In the rows, 128 means zero.
One turn moves each row of this set onto another row. After a few examples, where does it send each row asked below?
z323: [132 150 123 122 156 128 152 119 108 145 115 102 128 126 101  96 128 117
 129 137 141 143 145 149 119 118 126 138 129 117 148 121 140 163 104 125
 114 168 156 146 126 171 146 173 148 115 155 152 131]
z66: [102 141 112 122 155 128 153 110 114 119 132 147 110 122 135 102 152 130
 155 123 172 143 142 138 142 126 169  86 100 116 119 125 152 139 116 143
  95 124 110 135 121 143 134 162  76 158 121 150  92]
z30: [137 122 137 147  99 127 122  88 125  99 124 150 124 107 127 126 114 129
 147 123 127 147 150 106 146 113 147 117 124 104 128 154 128 123 122 147
 153 121 110 124 167 115 112 147  82 137 121 119 102]
z348: [105 132 148 144 104 116 127 131 110 104 146 145 137 137 100 131 145 131
 125  98 146 134 116  95 136 145 141  95 116 115 113 150 119 118 127 118
 116  84  94 169 124 141 140 102 137 127 110 117 135]
z297: [112 125 139 133 108 125 119 117 107 106 150 138 148 154  97 139 154 130
 119 114 153 147 107  96 120 143 133 111 130 129 116 156 120 114 132 134
 121  83 109 143 108 138 135  88 136 149 154 108 134]
z778: [162 149 124 119 126 132 109 135 115 152 125 131 164 123 136 126 109 124
 122 140 108 120 115 120 128  97  91 141 109 152 115 124 134 137 109 107
 125 145 156 115 116 130 132 104 111 145 123 137 129]
z61: [154 133 137 109 131 159 118 151 115 116 145 120 150 133 140 122 125 117
 102 157 141 157 112 121 107 103 105 147 128 137 143 137 134 140 127 119
 105 132 150 133 137  94 151 125 136 137 145 137 136]
z851: [122 137 140 134  96 126 129 105 144 118 141 158 103 118 133 136 109 110
 141 122 140 152 145 108 143 122 134  99 133 121 115 161 124 123 138 131
 134 103 102 133 163 109 103 145 104 138 124 133  88]
z968: [123 151 101 109 160 143 157 122 126 144 105 104 133 138 125  97 129 121
 150 145 152 129 153 155 114 147 120 124 132 141 122 107 142 151 130 128
 123 155 147 120 111 174 142 166 143 141 148 158 126]
z301: [ 96 148 126 129 152 130 177 138 134 140 143 146 111 134 133  92 144 140
 153 128 156 135 143 123 146 134 166  88 111 127 137 131 146 116 119 155
  99 110 122 150 103 119 137 139  96 142 141 156  90]
z23: [154 124 127 150 125 129 110 135  98 128 111 127 134 122 105 117 117 130
 128 124 113 147 136 127 136  98 103 151 133 122 140 137 148 144  80 107
 112 148 144 131 145 124 141 128 117 122  90 148 153]
z624: [118 133 139 140  90 123 121 131 106 108 153 155 127 126 106 135 135 130
 116  92 142 155 102 104 138 136 130  98 115 113 109 158 125 133 124 116
 122 100  98 160 146 122 128 108 124 131  96 132 136]
z60: [120 125 145 141 101 132 142  99 129 107 140 155 117 122 124 132 109 121
 134 138 140 143 140  95 129 127 132 119 133 131 135 158 128 105 132 154
 146 103 130 119 145  89 115 131 103 146 161 128  90]
z2: [130 146 114 120 165 146 160 135 118 129 105 101 136 120 131  87 132 135
 146 156 142 130 163 148 118 149 141 129 118 128 145 108 129 150 108 136
 129 157 149 137 126 167 159 164 137 132 137 151 131]
z964: [134 127 126 139 104 134 119  95 142 120 126 153 135 120 134 128 110 136
 161 131 113 140 146 113 142 125 136 115 136 133 120 155 129 113 133 149
 165 109 119 101 140 109 102 120  89 151 141 111  99]
z580: [106 141 116 121 150 129 161 113 123 145 139 147 130 147 117  99 156 159
 160 132 142 143 127 127 136 127 171  94 122 125 135 144 148 117 100 177
 119 133 136 123 103 140 130 120  84 143 165 145  91]
z327: [142 116 131 153 105 124 103 122 101 100 123 146 148 111 111 126 136 143
 132 102 119 138 124 108 146 128 138 117 110 115 112 141 126 135 106 115
 138  99 100 135 121 125 133 104  93 150  85 116 152]
z668: [130 126 144 128  99 135 120 128 116 107 160 142 140 145 106 133 143 120
 103 117 148 159  92  94 124 128 129 119 131 132 123 159 121 121 137 131
 126  83 113 147 112  99 131  95 127 153 150 123 133]
z121: [131 150 120 112 161 137 158 114 124 142 112  97 120 142 103  94 142 115
 139 145 153 140 154 143 118 134 135 131 135 120 144 119 135 151 109 134
 117 156 152 146 121 173 147 166 146 128 161 165 127]
z191: [129 165 116 109 155 134 156 129 132 157 115 111 132 130 121  95 135 128
 144 142 133 128 151 146 121 137 134 112 119 126 128 118 124 152 110 133
 130 168 144 146 133 190 145 158 147 119 140 163 121]
z152: [121 135 112 117 156 131 141  96 129 131 125 134 136 145 119  90 158 141
 173 117 145 151 139 138 152 108 183  99 125 112 124 133 160 141 121 159
 118 134 109 127 101 145 126 147  70 144 141 143 103]
z972: [140 120 131 134 111 132 102 111 104 111 134 144 166 135 113 132 135 130
 127 117 130 135 102 101 129 127 125 124 115 144 103 137 131 120 123 124
 148  93 120 117  95 116 126  86  96 170 134 106 138]
z802: [134 144 119 124 161 145 159 138 113 132 116 106 148 114 129  91 126 134
 134 158 138 133 148 154 109 135 126 139 118 133 150 106 138 158 116 129
 120 162 160 136 118 154 154 167 145 128 152 135 130]
z723: [122 121 134 151 115 116 107 117  99  92 123 144 149 122 113 134 150 139
 133 104 141 127 131 104 137 141 145 105 102 113 103 135 116 126 112 116
 124  88  93 142 119 152 143 108 108 149  94 102 142]
z343: [128 138 110 115 103 139 127 147 113 134 142 138 141 134 124 131 113 126
 118 120 138 163 104 134 127 112  93 127 139 127 118 149 148 154 140 110
  94 154 129 134 163 126 132 133 145 114 102 158 142]
z279: [129 120 135 134 120 129 104 107 107 100 129 131 172 145 106 128 149 133
 141 107 138 126 119 102 134 134 143 115 119 131 104 132 129 121 136 125
 139  84 103 128  92 142 139  93 112 159 135  95 141]
z704: [123 148 103 114 156 140 148 133 122 151 117 107 130 130 122 101 124 119
 138 144 145 142 146 168 113 135 113 126 135 139 126 120 142 163 130 115
 108 158 147 127 114 167 134 169 156 130 151 149 130]
z424: [138 162 117 119 158 133 146 141 127 167 118 110 138 118 126  96 124 130
 141 144 117 131 148 157 123 129 123 120 117 132 134 118 127 161 106 120
 124 169 151 139 120 181 138 155 150 122 138 143 125]

z851 goes to z30
z66 goes to z152
z723 goes to z279
Where do these go?
z343 goes to z23
z191 goes to z2
z704 goes to z323
z624 goes to z327

One turn moves each row of this set onto another row. After a few examples, where does it send each row asked below?
z771: [138 122 127 121 152 151 118 122 143 142 137 132 121 118 123 122 114 117
 118 160 122  75 145 136 171 156 133 147 138 124 139 122 135  94 155 131
 128]
z631: [125 130 129 100 118 105 137 125 128 140 168 154 125  54 119 139 149 124
 126 123 133 140 136 132 114 135 141 163 113 111 137 139 142 142 124 155
 116]
z634: [130 112 105 107 133 150  88 148 159 160 127 116 144 120 124 126 113 120
 136 166 128  98 118 144 155 144 123 137 100 121 145 121 144 101 156 150
 143]
z942: [169 132 124 127 108 123 125 120 125 155 101 109 103 159 110 123 136 125
 139 108 123 156 136 127 110 149  89 156 135  93 146 130 127 144 123 132
 128]
z418: [118 130 146 126 124 113 145 124 134 154 136 136 126  70 140 145 144 145
 122 118 118 127 123 125  85 155 116 167  95 121 147 139 107 150 103 159
  98]
z679: [ 93 124 156 145 133  82 160 120 128 150 134 110 100 123 131 123 122 144
 116 115 113 114 127 133 107 111 122 165  94 127 133 121 108 151 100 152
  95]
z296: [137 119 112 136 158 156 126 152 140 146 137 125 127 141 103 142 119 119
 141 160  98  87  85 126 151 138 121 127 119 133 137 110 128 111 106 134
 137]
z728: [102 140 128 117  96  86 130 127 129 164 132 112 141 100 134 134 102 135
 103 135 119 156 131 154 126 111 136 160 101 128 148 103 122 139 114 156
  83]
z627: [119 110 115 116 138 161 122 155 143 162 145 113 149 127 132 137 116 120
 124 169 104  85  96 124 143 140 128 149  92 140 150 134 129 101 143 158
 115]
z83: [123 118 140 131 111 117 145 138 141 161  93 108 112 135 128 138 128 149
 143 110 130 129 104 114  68 132  99 146 106 110 140 125 125 154  96 135
 142]
z915: [131 125 164 138 117 136 135 118 119 161 135 129 107 131 139 136 151 154
 126 119 113 133 118 139  89 129  99 143 108 116 139 173 113 166 119 169
 131]
z195: [110 112  88 119 156 133 115 157 129 142 127 120 121 136 111 133 129 117
 124 162  85  91 126 130 151 147 126 152 110 147 136 125 104 103 114 169
 130]
z597: [116 142 118 150 117 127 121 135 129 164 158 124 139  55 136 160 142 148
 123 145 119 118 153 134 113 122 157 128 140 129 143 125 124 148 120 146
 113]
z225: [138 140 147 114 112 113 124 142 133 142 133 102  85 122  98 120  99 157
 118 121 121 165 140 128 129 102 120 158 126 125 150 103 171 134 124 152
 132]
z669: [135 119 143 119 109 131 132 121 114 155 164 135  98 125 128 131 160 116
 144 122 133 137 135 129 106 113 125 154 127  98 123 175 142 155 149 149
 152]
z233: [112 116 113 104 125 137 108 143 135 156 119 129 130 139 134 123 104 122
 118 175 129  90 132 150 159 120 138 113 137 143 130 121 142 102 138 148
 149]
z209: [ 94 126 118 140 109  90 133 144 136 169 146  80 124 106 145 120 118 138
 114 141 133 104 160 119 120 100 149 146 111 132 150 113 138 132 147 147
  86]
z378: [143 111  93 127 125 117 127 124 144 138  96 107 121 134 103 119 151 146
 137 107 137 105 151 113 101 138 117 122 146  95 156 129 149 147 126 130
 148]
z630: [154 131 134 132 109 131 145 100 119 157 132 150 131 122 128 146 151 112
 138 117 134 133 118 135 101 146 116 141 141  86 131 148 116 157 118 117
 124]
z559: [126 124 114 127 148 132 112 148 142 153 139 132 122 114 120 135 110 104
 144 172 130  85 117 138 164 136 137 124 130 132 120  94 133 102 123 120
 137]
z699: [111 116 112 114 134 163 131 148 122 150 117 134 139 139 132 147 115 131
 111 170  98  88 112 130 136 134 139 126 142 150 137 138 119 106 117 154
 145]
z197: [148 124 133 163 129 149 126 106 139 152 157 123 133 112 114 142 157 149
 139 123 126 104 128 137 115 116 136 115 137  93 144 151 143 166 140 132
 138]
z428: [126 130 121 125 101  92 122 132 135 162 103  80 114 152 118 114 103 134
 120 116 117 159 141 135 121 118 107 176 102 110 151 103 128 134 126 145
 104]
z839: [134 122 123 111  98 128 130 150 136 158 110 106  98 121 116 139 127 127
 151 116 141 152 130 103  86 125 121 166 134  99 135 123 154 136 128 122
 166]
z596: [ 86 122 134 121 121  78 150 121 137 138 150 116 113 101 109 124 112 132
 116 118 126 130 138 138 127  88 158 177 108 111 129 107 145 142 121 139
 121]
z649: [140 140 160 123 124 105 142 136 131 144 113 112  94 123 120 118 110 168
 113 115 119 144 121 124 105 130  88 140 110 137 159 110 143 145  94 162
 102]
z320: [143 128 101 127 124  89 105 155 137 150 129  81  97 130 108 101 138 144
 135 127 128 131 158 117 131 120 103 125 112 129 161 105 154 137 129 164
 106]
z73: [121 139 143 132 104 109 144 103 116 164 163 151 148  95 141 149 132 119
 116 135 124 138 115 161 121 114 140 137 120 112 128 137 113 158 113 140
  95]
z82: [129 110 114 109 156 151 144 133 139 134 118 122 131 149 115 118 112 128
 106 147 103  71 118 115 152 152 123 150 128 134 155 127 133  95 134 145
 118]
z193: [116 110  95 125 150 140  93 135 144 149 122 123 122 130 113 130 129 112
 136 160 108  87 150 148 160 149 136 156 122 119 125 128 111 106 143 145
 159]

z631 goes to z839
z559 goes to z193
z209 goes to z197
Where do these go?
z630 goes to z428
z418 goes to z83
z82 goes to z627

One turn moves each row of this set onto another row. After a few examples, where does it send each row asked below?
z643: [155 152 138 116  89 145 124 154 145 117 149  99 122]
z234: [132 147  80 156 125 143 161 142 122 147 164  99 122]
z342: [132 126 150 147 151 113 123 162 147 124 113 102 141]
z925: [146 153 116 169 122 178 150 153 122 156 151 134 107]
z114: [145 145 153 174 137 160 108 161 132 142 126 138 118]
z322: [128 131 102 137 134 115 167 155 143 123 128  78 140]
z85: [124 132 103 135 142 123 166 139 136 120 121  84 144]
z709: [138 138 144 162 153 123 111 158 143 123 113  98 144]
z963: [142 151  80 155 122 153 174 147 126 143 148  95 123]
z770: [129 132  87 149 124 164 171 146 124 146 163  89 117]
z295: [134 138 123 155 123 181 163 146 119 147 146 146 111]
z499: [126 136  95 153 146 108 141 143 137 129 144  78 145]
z786: [133 133 120 161 122 185 144 154 124 154 165 128 103]
z275: [139 146 111 170 119 167 141 146 118 155 171 136 108]
z429: [128 136  91 142 124 155 188 137 126 141 144 109 123]
z930: [132 130 161 157 142 159 125 149 131 138 122 148 121]
z147: [125 124 149 144 154 120 127 148 140 116 110 110 143]
z803: [129 133 140 159 155 114 103 151 141 124 133 105 140]
z748: [153 154 133 116  92 142 126 153 142 117 149  95 121]
z339: [156 154 142 115  89 147 123 155 142 117 150  99 119]
z182: [131 124 160 164 142 166 107 158 134 142 141 130 116]
z63: [123 122 103 142 141 125 150 148 139 122 138  63 138]
z183: [137 139 149 172 140 148 101 153 127 144 148 141 118]
z153: [135 142  98 151 141 119 151 150 139 120 123  71 145]
z685: [140 139 127 157 120 177 158 161 125 156 154 145 104]
z125: [158 155 135 116  86 150 128 153 142 120 151 102 118]
z222: [155 154 132 115  88 144 128 154 143 119 149  97 120]
z150: [123 119 150 153 155 130 109 155 142 123 129  92 140]
z14: [137 128 162 158 137 150 118 166 136 140 130 144 118]
z809: [133 138  90 144 118 154 184 153 130 145 150 106 118]

z803 goes to z183
z63 goes to z150
Where do these go?
z147 goes to z930
z342 goes to z14
z125 goes to z222
z114 goes to z925

One turn moves each row of this set onto another row. After a few examples, where does it send each row asked below?
z99: [107  73 146 123 109 139 144 131 115 108 128 131 135 153 174 158 135 120
  81 125 136]
z215: [134  91 164 146 131 129 147 137 106 115 102 103 158 144 127 145 184 120
 120 155 153]
z764: [110 103 163 126 116 149 138 148  98 121 122 151 135  90 122 138 132 136
 187 145 136]
z25: [144  93 162 127 127 181 147 116 115 139 116 146 131 126 120 136 184 135
 155 140 142]
z790: [101 102 150 147 122 137 138 120 100  95 114 149 129  97  89 115 133 144
 124 138 157]
z236: [116  74 145 131 123 160 134 138 111 106 116 134 137 106 124 148 215 134
 160 127 146]
z784: [110  95 124 135 136 124 141 154 112 126 106 134 142 108 125 147 120 141
 172 155 154]
z251: [121  69 142 132 135 172 116 145 100  79 113 170 129 129 116 133 176  96
 123 102 147]
z311: [129  80 150 131 119 162 143 135 110 114 120 144 139 134 179 169 143 114
 155  83 126]
z674: [109  68 156 139 119 140 139 128 113 107 105 101 141 148 135 133 190 122
 126 150 153]
z546: [108  84 128 130 125 133 138 146 107 112 110 121 139 105 135 143 115 139
 176 158 145]
z895: [112  85 154 144 121 119 139 152 118 107 115 161 136 132 175 148 140 114
  80 158 150]
z464: [125  96 162 119 113 150 129 122 107 105 124 149 130 126 164 130 165  79
  93  97 136]
z659: [100  98 147 149 121 134 144 125 103  92 112 152 135  90  90 125 139 149
 122 142 156]
z556: [118  87 148 118 119 140 130 139 121 108 121 145 134 154 114 129 173 144
  74 131 136]
z494: [ 87 110 125 132 119 156 132 159 108 120 119 164 130 105 151 157 119 154
 160 129 156]
z385: [132  81 137 124 120 159 146 143 110 130 123 204 133 114 126 143 125 117
 100 119 142]
z967: [121  94 144 136 133 149 137 142 113 131 119 154 134 144 168 165 149 111
 153  72 138]
z387: [ 91 117 131 131 118 154 118 159  97 103 123 143 135 103 153 147 112 140
 164 123 151]
z590: [ 91  93 140 136 126 157 129 132 136 148 106 130 127 113 146 179 168 146
 156 126 146]
z892: [112 101 146 129 127 123 135 142 114 127 125 136 136 163 159 152 133 111
  79 113 147]
z941: [116  95 146 127 123 134 139 138 117 120 117 174 132 122 155 148 186  92
  87  97 148]
z742: [145  97 151 126 120 143 124 155  83  94 126 160 154 101 127 138 118  91
 107 109 134]
z133: [141  74 145 135 138 178 142 142 109 102 108 194 136 128 113 149 171 110
 113 120 147]
z557: [104  95 152 146 116 142 145 117 102  90 114 149 132  92  93 120 132 149
 124 147 151]
z997: [120  82 154 117 111 138 124 141 111  84 124 125 143 143 121 131 173 137
  78 131 129]
z118: [ 97  88 150 142 126 114 124 153 116 106 117 155 128 142 170 131 144 108
  84 144 156]
z653: [ 98  88 124 129 130 133 133 146 113 126 109 131 129 118 128 133 116 139
 176 150 153]
z857: [137  98 157 122 122 133 134 145 113  99 120 137 151 143 113 138 169 141
  72 136 131]
z265: [143 115 163 135 140 151 124 140  96 117 118 121 146 117 113 133 191 114
 159 119 147]
z629: [118  82 156 141 130 139 150 127 121 138 103 121 138 162 124 134 185 127
 120 153 159]
z179: [ 98 108 153 136 126 150 108 138 117 122 111  95 136 108 147 166 159 125
 164 114 140]
z505: [143  92 160 125 112 149 154 127 112 108 119 166 145 111 164 159 170  94
  85 117 133]
z487: [128 117 164 138 129 161 133 128 122 147 109 115 143 111 144 181 143 135
 156 134 136]
z678: [ 95  60 126 120 108 148 119 153 100  90 126 175 129 102 135 132 146 105
 112  98 142]
z304: [111  87 140 132 122 114 142 154 109 101 125 132 151 141 165 174 147 118
  78 120 143]
z932: [ 95 102 156 127 119 142 128 153  99 120 122 153 129  95 121 131 141 134
 189 133 144]
z460: [131  88 145 139 130 145 148 149 110 120 116 155 150 126 171 185 155 116
 151  83 133]
z548: [101 100 154 129 122 142 142 154 103 126 119 164 133  89 120 143 145 144
 183 142 144]
z232: [110 122 137 132 119 159 135 156  99 116 119 153 141 102 152 158 104 147
 159 137 149]
z818: [157  87 161 133 137 178 130 142  93  81 112 165 146 123 116 141 155  93
 119 116 137]
z145: [114  90 163 138 119 124 127 144 113  99 119 144 132 139 177 132 130 104
  86 153 145]

z548 goes to z764
z99 goes to z892
Where do these go?
z494 goes to z232
z251 goes to z133
z857 goes to z997
z464 goes to z941
z653 goes to z784
z145 goes to z118
z385 goes to z742
z311 goes to z967
z25 goes to z265
z179 goes to z590
z215 goes to z674
z557 goes to z790

